(in the rows, 128 means zero)
Each path is a new rotation, seen through one point. The rows after it are directions, each followed by how far the rotation turns it, in degrees a step (0 if it stays put).
Each turn is a multiple of 5 degrees from 10 to 175, or 0.
Each row of a path follows its step; steps can be skipped.
Path 1:
step 1: [131 131 117 134 134 129 139 120 125 119 132 127 120 124 135 126 127 139
 131 130 135 136 126 122 135 129 143 124 129 133 116 131 128 131 124 124
 128 133 134 129 130 129 137 130 119 134 126 129 135 121 128 134 139]
step 4: [128 127 132 122 123 133 128 127 124 134 124 115 131 128 125 112 133 131
 122 135 146 137 132 128 134 126 123 120 132 122 118 135 122 134 123 124
 132 130 130 134 128 118 129 129 129 135 124 125 124 134 126 121 134]
step 7: [125 133 127 115 127 120 129 127 123 117 124 129 122 124 129 125 125 119
 132 122 138 127 131 122 141 132 125 134 132 123 117 131 123 121 134 129
 122 136 116 127 120 133 133 117 130 133 126 119 134 125 125 125 131]
step 10: [124 125 130 131 124 126 122 137 121 134 111 127 126 128 127 129 135 119
 126 134 136 124 136 130 134 126 124 128 125 139 132 130 133 117 130 125
 138 125 122 137 128 124 138 124 125 122 119 118 122 123 129 132 127]
step 17: [122 128 128 128 132 128 126 130 140 125 125 118 127 125 132 130 140 122
 138 120 120 123 139 122 121 123 115 124 133 118 126 125 127 124 130 122
 137 137 126 127 132 126 132 119 133 124 122 131 116 131 131 130 131]
step 21: [127 128 131 129 132 131 122 136 129 127 124 140 138 139 134 133 122 129
 127 123 131 124 122 124 132 118 123 127 122 129 137 127 127 129 141 134
 133 121 122 128 132 117 128 127 139 112 130 134 120 120 126 130 129]
step 28: [132 130 127 124 123 129 126 131 128 118 121 137 109 133 135 134 128 121
 142 133 137 125 133 127 128 126 122 134 128 120 133 122 123 122 135 127
 136 123 126 125 115 130 122 119 128 129 125 135 130 127 125 124 128]
Directions:
[128 128 128 128 127 129 131 127 130 128 129 129 130 130 129 132 127 130
 129 128 128 131 129 129 125 128 128 126 129 128 131 129 129 128 129 127
 130 128 125 126 126 128 128 128 131 130 128 126 127 126 131 127 127] => 10
[125 131 127 128 128 131 128 129 125 129 128 129 128 127 130 130 127 129
 128 130 126 128 128 130 129 130 131 128 128 128 126 129 129 129 128 129
 129 126 127 129 130 126 130 130 127 128 127 130 125 126 128 128 128] => 35
[127 127 131 126 129 126 125 128 128 127 126 131 128 130 128 129 129 129
 129 127 128 127 127 130 129 126 129 130 125 128 129 128 131 127 128 127
 128 125 128 125 127 128 128 131 126 131 128 128 128 128 129 131 128] => 140
Path 2:
step 3: [133 122 124 128 122 120 125 138 124 129 126 128 122 120 129 123 123 128
 125 119 129 117 124 127 123 127 134 121 121 131 129 140 129 128 123 130
 127 131 131 131 121 131 123 136 127 131 121 131 125 139 130 119 121]
step 7: [134 124 143 135 131 137 142 133 130 139 123 129 129 127 127 134 124 130
 125 123 127 132 134 128 126 128 125 134 123 135 129 123 130 131 127 139
 130 127 128 131 127 137 130 142 125 126 126 126 126 124 129 124 131]
step 14: [137 122 133 128 135 128 126 137 131 129 128 138 128 122 133 126 127 121
 121 121 132 120 128 126 131 127 123 123 139 133 126 121 133 121 133 134
 134 128 138 132 127 129 125 121 128 131 135 119 133 132 124 122 129]
step 15: [134 131 131 123 124 124 131 138 127 134 127 137 127 122 131 123 130 127
 129 122 126 130 116 125 131 118 124 128 127 115 125 126 122 117 130 142
 132 125 130 127 128 121 120 132 126 124 122 128 132 126 132 122 134]
step 20: [129 134 129 131 126 130 130 131 136 132 132 130 120 128 133 120 130 125
 117 121 130 118 126 125 128 124 129 123 127 128 131 131 125 120 123 126
 132 135 142 137 132 128 126 133 135 128 118 126 131 137 134 118 124]
step 21: [130 134 125 117 121 131 127 128 130 136 136 132 121 121 125 121 128 130
 134 129 134 124 124 137 136 120 126 117 135 132 126 122 122 129 123 133
 131 123 135 129 131 135 126 132 124 130 123 138 130 129 131 123 130]
step 29: [137 135 127 128 135 126 127 128 122 131 121 127 120 130 117 123 133 133
 136 122 134 124 133 139 125 138 135 127 127 131 128 131 135 120 122 136
 121 127 132 129 123 128 124 133 125 130 121 126 134 133 124 131 123]
Directions:
[130 128 127 128 127 127 127 127 128 127 129 127 129 129 125 129 128 130
 129 127 126 132 129 127 127 130 129 130 130 128 130 126 128 127 128 127
 126 127 131 127 128 131 128 128 127 129 127 128 128 124 128 126 128] => 65
[128 129 128 128 125 128 131 128 128 131 129 126 129 128 129 129 127 128
 131 126 128 128 127 131 128 127 127 127 127 129 126 128 129 129 127 127
 126 130 129 130 124 129 130 127 128 129 127 127 126 128 129 128 128] => 80
[126 127 128 128 129 132 126 129 127 131 127 127 129 130 127 127 127 130
 128 126 129 127 129 130 127 129 129 128 129 126 132 127 126 129 127 130
 127 127 126 129 129 128 127 126 129 128 128 127 125 126 128 131 126] => 65
[126 127 130 129 130 128 129 132 131 126 129 127 125 129 129 128 129 129
 127 130 127 129 130 128 129 128 129 128 129 128 129 128 126 128 130 125
 126 129 128 129 127 130 128 128 127 129 132 125 127 130 129 129 129] => 125
